Each path is a new rotation, seen through one point. The rows after it are directions, each followed by how far the rotation turns it, in degrees per step (0 if it stays put).
Each turn is a multiple of 5 degrees from 10 to 175, or 0.
Each row of a path follows its step; steps can be skipped.
path 1
step 0: [-14  16  -8   4   8   4   4  12  14   7   5  -5   0 -13   3  -3   2   7
  -3   6  -1  17   6  -5   1  -8  -3   0   7 -11   5   7   3 -12  14   9
  -7 -10  -5  -6 -12  -9   4  -6  11   1   9  -5   5]
step 1: [-13  11  -8  -2  -4   9  -5   1  15  -8  -4  -2   0   4 -10  -6  14   7
  12 -12  -3  -5  -4 -12  -6  -4  -1  -6   2  14   5  13  -4   1   4  11
  -1  -2   0  10   9   1  -5  11  -3  21  -6   4  -6]
step 2: [ -1  -2   6   0 -12   1 -10   5  -6  -3   5   1  -8   6 -12   4  13   3
  -1  11  -9   3  -8  -6   9   4  -3  -1  -9   4  -7  11 -13  10   3  13
   4   0  17  -9 -12   0  -2  -2  11   2  22  -7   5]
step 3: [ -3   6  -4  18  -5  -1  -3  12   4  -2   3  -5 -11   2  13   9   6   7
   5 -10  -4  -5  14   1   7  -9 -18  -1   6   2   6   1   0  16   0   5
  -2  -4  -5  -2  10  -5  17   3  12 -14   9   8  -2]
step 4: [-10  -6   2  19  -5  -3   5   0   8  -2  -9   6  -1   6   0  10  -5   2
  10  14  -1   1  -1 -13 -15  -5   1   8   5   2   4   4   3   1 -16  12
  -1   8  13  -5   1 -14  11  -6  -7  18  -2   6  -2]
step 5: [  4   7  -8  18  -7   0   3   8   3   8   0 -10  -2  11  -2   1   5   5
   2   9   7   1   8  -3   1   1   6  -1  -5 -19  11   8  -5 -11 -12   3
  -7  -2   1   6 -13  16 -11   8  16   5  11  -5  -1]
step 6: [-14   6 -15   5  -8   5  -4  -4   5 -27   3 -11   2   9   9  -5  11   2
   9 -12  10  -8   6  -2  -8  -1  -4   1  -2   2   3  -5   2  -1   2  -2
  -4   3   5 -10   3   7   8  -8  -3   2   5 -19  10]
step 7: [ -8  16   3   0   0  -3   6   4 -16  -2   3   2   5   3  -7   8   7   6
  -1   4  16   2   2  -3   0  -2   1   8  -7  17  -5   9  -8  -1 -13  -5
  -2 -22   9  -8  -8   0  10 -13   0  10   9  10  -5]
step 8: [  3   4   5  18  14 -12  -4   3   7  -7   7  10  -1  13   1  -2  11  -6
   7   6   8   0  10   5   7   7 -15   1  11  10   8   6   6  -7   8   0
 -12   1   1 -12   1   6 -10  12   7   1   9  10  -1]
step 9: [ -8   0 -12   6 -14  -5 -15  -2  -7   3   8  14  10  19   0  19   9   5
   2  -3  -7  -7  -2   0  -6  12   4  16  -4   7   3  -9  -3  -8  -9   5
   0  12   1   4  13  -3  -1  -2  -2   1   0   2   4]
step 10: [ 11  -4   2  15  -6  -1   8   2 -14   9  10  -6 -16   3  -7  12   1   1
  -6  -6  -2 -10   9   6 -16  -2   5   0   2   8  -1   5  14 -12  -7  -4
  -3   3   1  -7 -18   5   1 -10   3  -7  11  -7  -6]
step 11: [ -8   0  -9   9  -7   2  -4  -2   9   0  -5  -7   2 -10  13  -9   5  -3
  -4   4  17 -17  13   7  -1   8 -10   0   2   5  10  -4   2 -27   1  -4
   0   1   4  -6  -2 -10   4  -7   3  -2  -9  12   7]
[ 3  1  3 -2  2 -1  2 -1  0  1  3 -1  4 -2 -3  1  2  2  0 -1 -4 -4 -6 -1
 -1 -3 -2  2 -3  0  0  2  1 -1 -7 -2  2  2  2 -2  0  0  3  0 -2  5  1 -1
  0] | 135
[ 1 -4  0 -1  1  1  2  2  2  0  1  4  2 -2 -4  0 -3  1  3  1  3  4 -2 -1
 -2  3 -1  3  4 -1  9  0 -2 -2  1  1 -4  1 -2  2  2  1 -1  2  1  4  1  2
  0] | 95
[ 0 -5  1 -2 -4  3 -2  2 -1 -3  6 -2 -1 -1  2  2 -1  1  1 -4  2  2  0  4
  2  2 -1  1  1  0 -3 -3  3  0  0 -1  3 -1  3  3 -4  1  5  3  3  4  1 -2
 -2] | 95
